A single turn carries every row of the set below to another of its rows. Some are shown first; where does it send the rows asked next?
k_60: [ -3 -11   2  -3   4   4  -6  -6   6  -4   0 -12 -19  26   6   8 -19 -23
  15   4  16  -9   5 -17  -9  -3  -9]
k_979: [ -1   7   1   5  -7  -3  11  -9  11  -6   6  15  -5 -14  -8   4 -12   8
   9  -4   4 -21   8 -14  -6   0  -7]
k_176: [-12   1  -2  -4  13   8  -7  -1   7  -2  -3   3 -15  15   6   9   2 -15
  26  -2  22 -17  13 -10  -6 -18  16]
k_260: [ -1   9   4   7  -2 -20  -4   1   3  -8   8   2 -28   4  -4  -4 -11 -10
   2  -3   8 -23  11  -2 -24 -15  -1]
k_380: [-18  -3  -9  -6   2   3 -10 -13   3   4  -3 -22   0   5 -13  13   9 -11
  -1  -3   8 -23  15   3 -12 -10   2]
k_423: [ -6  -1   9 -12   3  -1  -6  -6   9 -14   3 -13   4   7 -14  10 -17   4
  23  16  14 -25  21  -8 -19   1  14]
k_223: [ -6 -11  -4 -10  17  -7   0  -3   5  -4  -3 -15  -9   4   6   9 -20   3
  19  -7  29 -21  -2   0 -16  -1  -2]
k_361: [  5  -4  -1   5  -5   1 -10  -5  11   1   3  -2 -12  -2   5  12  -2   0
   7  -3  -9 -14 -13 -11 -10 -13 -13]
k_151: [-23   2   4   2   2  -1 -23 -29   6 -10 -11  -2  -6  10 -12  -1 -12  -9
  13  -1  10 -18   5 -10 -28 -18  -9]
k_269: [ 12 -11   4   5 -11  -5 -12 -14   3  -6   4 -12 -15  -9  -6  16 -21  -9
  11  -3  25 -20   2  -8 -19   1 -10]
k_469: [  1  -2  11   9 -10  14 -13 -17   4   8   2   5 -19   5  -1  18  -7 -19
  17   9  15 -16  10 -10 -14 -26   2]
k_805: [-12  10 -15  -2  -4   0 -21  -9  12  10  -9  10 -12  -2   2  10 -21 -13
   3  -4  20 -10  -5 -11  -3 -14   3]
k_261: [-14  11   1  18  -9   7  -7   2   5   3   6   8   3  -2  -6  10 -20   5
  15  16   8 -17  20 -15 -22 -15  -2]
k_872: [ -5   6  16  -3   4  -4 -11 -20  19  -5   8 -12 -11   8 -14  -5 -10  -6
  -1  -6  10  -1   7  -1  -1  -8   3]
k_16: [-13   5  -9 -21   6  -3   3 -16  -1   1   9   5  -2  11   0   0  -7   2
  -1   2  11 -16  -6 -14 -13   1 -11]
k_937: [-16 -12   7  -3  -2   2  -1 -15  -2 -18 -12   1  -6   8   6  19  -7  -1
   0  -5   3 -15   5   0  -2 -11 -12]
k_44: [-13   0  11  11   2  -1   6 -10   1 -13  -1 -13  10  -1   5  18 -15  -7
   7  12  20 -24  10 -13  -1 -26   3]
k_986: [-16  11 -10  -5   6   0 -16  -7  -3 -10  10  -6   3  16  -2   9  -8  -3
   9  17  13  -1  17 -24  -9  -9  -5]
k_24: [-14  11  12   9  -5  -1  -3  -2  28  -7  -9  -2   2   4 -13  16 -19 -18
   1  -9  22 -22   4  -9 -18 -11  -2]
k_366: [-20   0   6   9  -9 -12   6  -8  12  14   6 -17  -6  10  -1  -2 -10   4
   8 -13  16 -27   7 -14 -12 -17   5]
k_76: [-13  -4  -7  -5  -6  10 -14  -8   9   9   8  -9   1  -8  -5  -8 -25  -8
  15   2  18 -15  13   6  -1  -4   6]
k_532: [ -2  -1 -15  -3  -7  -4 -13  -8  12   4   4   7 -16  12  -1  13  -3  -7
  14  -6  -1 -20 -12  -8 -15  -4 -16]
k_849: [-14  17 -15  -5   7   8  -1  -5  11  -9   3  13  -8  -4  -2  10   0 -12
   8  11   5 -19  10 -19 -19 -21  -6]
k_774: [ -8  11 -16   7   2 -10  -7 -13  15   2 -17 -14  -3   0 -11  12 -15  -6
  21  -7  10 -14  20 -15  -4 -21  -5]
k_772: [ -7  10  -6  -6  -8 -18  -1 -13  -4  -8  -3  -4  -7  19 -11  -1  -9 -13
  22  10  24 -20  22  -4 -22 -11   2]
k_40: [-11   4   7 -14   8   4 -10 -13   8  -5   2  -6  11  13  -8  16 -25   3
  26  10  19 -22  16 -18  -6 -10  11]
k_391: [ -9   4   0  -5 -13  -6  -1  -3   5  -4  19  -4   4   6 -11  16 -15  11
   4   4  22 -12  14  -2 -14   8  -7]
k_576: [  7  -1  10   9   7  -2  -8 -12  -4   4  -9   3  -6 -14  -5  13  -6   4
  21  -3  20 -26  10  -3 -13 -15  13]
k_268: [ -8   9   9 -13   0   4 -14  -3  11   0   9  -9   5   0  -8   5 -20   2
  22  11  21 -24  16 -17 -22 -14  19]
k_786: [  7   8  -4   2  -5  -8  -8   0   7  -2   5   4 -12  11   2  19   5 -12
   9  -7   0 -19  -7 -18 -13 -18 -13]

k_774 -> k_151
k_937 -> k_76
k_223 -> k_269
Now find these:
k_986 -> k_16
k_268 -> k_786

